rotation ticks, each row followed by its count of ticks
The counts run from 0 to 181.
[14 -1 -8 1 -1 -2 -2 3 4 3 16 16 3 14 -1 -6 -14 -4 2 16 -5 7 -30 22 -7 0 -4 7 -3 -1 -14 4] : 97
[-12 -4 -16 10 12 8 9 -4 -7 2 9 19 -10 1 5 -3 19 12 15 12 8 -12 -7 1 -3 -10 11 -15 11 8 -1 -3] : 59
[2 14 4 -4 12 -3 13 5 -2 3 10 13 -2 27 -2 -11 -5 5 0 -4 5 -13 -16 -8 -14 -12 5 -5 5 -23 -12 2] : 30
[11 8 3 6 8 -11 11 -17 13 0 17 10 -11 5 -2 -1 -12 12 17 12 4 -11 9 -12 -5 13 13 1 0 9 -8 -8] : 37
[-6 2 7 -4 11 18 -12 7 3 2 -1 7 0 17 -4 -5 -12 0 11 24 -4 10 -14 -6 -21 -13 0 16 9 -7 -12 7] : 92
[13 -18 -5 4 2 0 6 4 2 -5 7 9 -1 11 2 -11 -7 -6 -1 16 -10 3 -30 21 -8 3 0 1 21 -6 10 7] : 96
[11 6 -7 2 -2 -13 -17 -12 2 -12 13 6 8 11 5 0 -21 -2 -3 19 9 8 -4 13 -3 0 4 16 11 1 -13 -9] : 160
[0 -8 10 0 14 -13 -2 -4 -8 -14 13 25 11 -8 -2 -13 6 -2 8 8 -5 7 16 1 10 -5 5 2 13 -3 -14 -1] : 135
[-9 13 -6 -2 -3 10 0 15 -6 9 4 15 26 17 2 -6 -12 15 7 1 -1 6 -8 13 -10 -1 1 16 -4 -1 8 -4] : 86
[15 9 -2 -7 -7 -6 -6 9 5 -23 15 8 7 22 2 -8 -10 -8 -4 5 10 -2 5 8 6 -15 9 -4 14 3 7 -10] : 74
[1 12 9 -3 10 3 -12 -6 -2 2 4 13 -11 14 -10 -17 -3 -3 7 7 8 5 -8 -13 -12 -10 16 17 11 -1 -19 0] : 93
[-3 -2 2 -1 8 12 -11 11 3 -4 1 18 17 -4 13 1 1 4 5 11 9 -11 17 -2 -4 -7 6 -18 0 6 -5 -23] : 110
[14 -2 2 12 -2 -15 1 -16 6 -1 23 9 -1 -5 -17 -3 -15 9 2 4 -12 -5 -14 -4 -13 1 -5 5 8 1 -11 4] : 164
[1 -14 16 -4 9 -10 -5 -8 9 3 5 8 12 0 9 -8 -10 7 7 6 -13 -7 -12 -2 -11 10 0 7 20 -25 5 4] : 158
[6 -12 4 1 -2 -15 -12 -11 15 -3 15 0 7 7 8 -2 -20 -3 0 20 -2 4 -9 6 -11 6 3 17 20 -11 -3 4] : 159
[-2 -4 2 17 15 -2 -7 -6 -13 -11 16 10 1 3 -4 -5 -6 3 2 4 2 -3 20 -3 -10 -14 13 -1 20 9 -16 -11] : 48
[-3 -6 -1 -1 19 10 -7 7 1 -13 -5 5 19 1 1 -3 -15 7 10 22 -13 3 -17 9 -3 -14 -8 8 9 -10 1 11] : 91
[-1 0 18 6 12 -10 -4 6 -8 15 10 -3 18 10 8 -3 -10 4 9 -9 -4 -8 -3 6 -15 -5 12 -12 8 -20 -1 -1] : 117
[-5 16 -4 -11 -4 -5 0 10 17 12 11 10 9 18 7 -15 -16 3 4 7 14 -3 -2 3 -5 3 13 5 -11 10 -3 8] : 149
[2 1 -3 -6 1 22 -9 7 15 -6 -1 20 12 -3 -6 -5 3 9 25 8 -20 9 -13 -3 -2 -2 -9 0 6 -1 9 -8] : 132
[-4 8 -13 0 -12 1 -3 3 3 17 12 22 6 8 8 -5 4 14 13 2 -7 3 -18 11 -10 4 -5 4 6 -12 10 -7] : 127
[-9 22 -6 -10 -1 8 -13 1 19 8 7 0 6 20 7 -12 -11 2 10 -5 0 7 -8 -2 -14 2 4 15 12 -11 1 -4] : 0
[1 9 -7 2 0 -13 8 1 -2 -14 17 4 22 2 -7 4 -19 14 5 14 4 -7 9 4 12 -16 -1 -11 -1 16 3 -4] : 79
[-6 15 1 -1 -6 11 6 16 4 9 7 10 5 18 -4 4 -9 18 13 8 -2 -8 2 -19 -15 -15 0 -3 6 3 15 -3] : 81
[17 -6 8 16 2 3 -2 -9 2 3 14 8 -6 10 -11 2 -10 7 8 2 -16 -11 -16 -13 -16 0 10 -1 16 -8 -1 -11] : 163
[9 12 1 5 -5 -1 -12 -14 -5 -6 13 10 -11 4 -7 -5 4 4 12 8 1 -2 -2 -20 2 -14 17 1 22 1 -1 -14] : 7
[-7 -6 14 8 3 8 -11 -7 6 16 -1 9 6 -2 0 -9 -9 6 13 13 3 -5 5 -13 -10 8 28 8 3 10 0 -8] : 88
[1 4 3 -3 10 -7 -3 -9 -3 -1 -2 19 12 1 -1 -18 2 12 2 -5 -2 -12 -12 -9 -3 12 4 5 16 -26 8 -15] : 157
[-10 -16 11 -8 4 -6 10 11 9 12 5 22 13 -6 -11 -22 1 6 11 -4 -13 -5 4 -5 -5 4 4 4 5 -4 8 15] : 20
[6 -13 1 16 11 -2 16 12 -8 5 11 -1 2 18 2 -4 -10 5 15 0 -7 -2 -8 20 -6 -2 17 -6 8 3 12 3] : 55
[-12 4 -1 -3 13 7 -4 13 2 17 2 15 12 14 -1 -19 0 -4 3 -2 2 10 2 11 -15 -7 7 5 1 -10 -23 2] : 179
[-3 16 -10 6 2 -9 -17 -8 3 -4 7 -5 17 -5 -2 -7 -16 5 11 11 9 -2 -20 10 8 -11 10 -17 5 10 12 -12] : 120
[-12 9 0 0 -13 -8 8 0 4 18 16 16 5 8 -15 -10 -7 20 6 -4 1 -8 5 -22 -17 -7 5 12 2 0 4 1] : 82
[4 -2 -4 -3 4 15 -6 -1 11 -11 8 18 1 12 1 -4 12 2 4 0 -7 -12 -6 -18 -1 -7 4 -17 23 -11 1 -16] : 70
[7 10 -9 -2 11 9 -1 4 7 -18 3 17 12 -3 -4 -8 -6 10 27 2 -10 7 -5 9 17 7 1 7 4 9 10 -7] : 131
[-5 2 -7 14 7 7 6 -3 -4 13 13 -2 0 14 6 11 -3 16 18 8 -2 -8 -16 -5 -21 -15 1 -10 10 -11 -3 -5] : 122
[-2 3 -13 8 3 8 1 22 -5 -7 1 20 22 -5 1 -1 -4 11 11 12 1 0 -3 26 -4 -7 -8 -6 -12 14 9 -12] : 172
[-5 9 -7 -2 -8 -5 -5 0 9 12 13 24 4 8 5 2 -8 7 5 7 -1 3 8 -6 -26 1 -13 10 5 -14 -12 -8] : 41
[15 12 4 -2 -1 0 -14 -1 0 9 10 18 1 8 -4 0 -7 -8 12 22 6 8 -17 15 -7 -7 10 -3 -16 -2 -24 -1] : 98
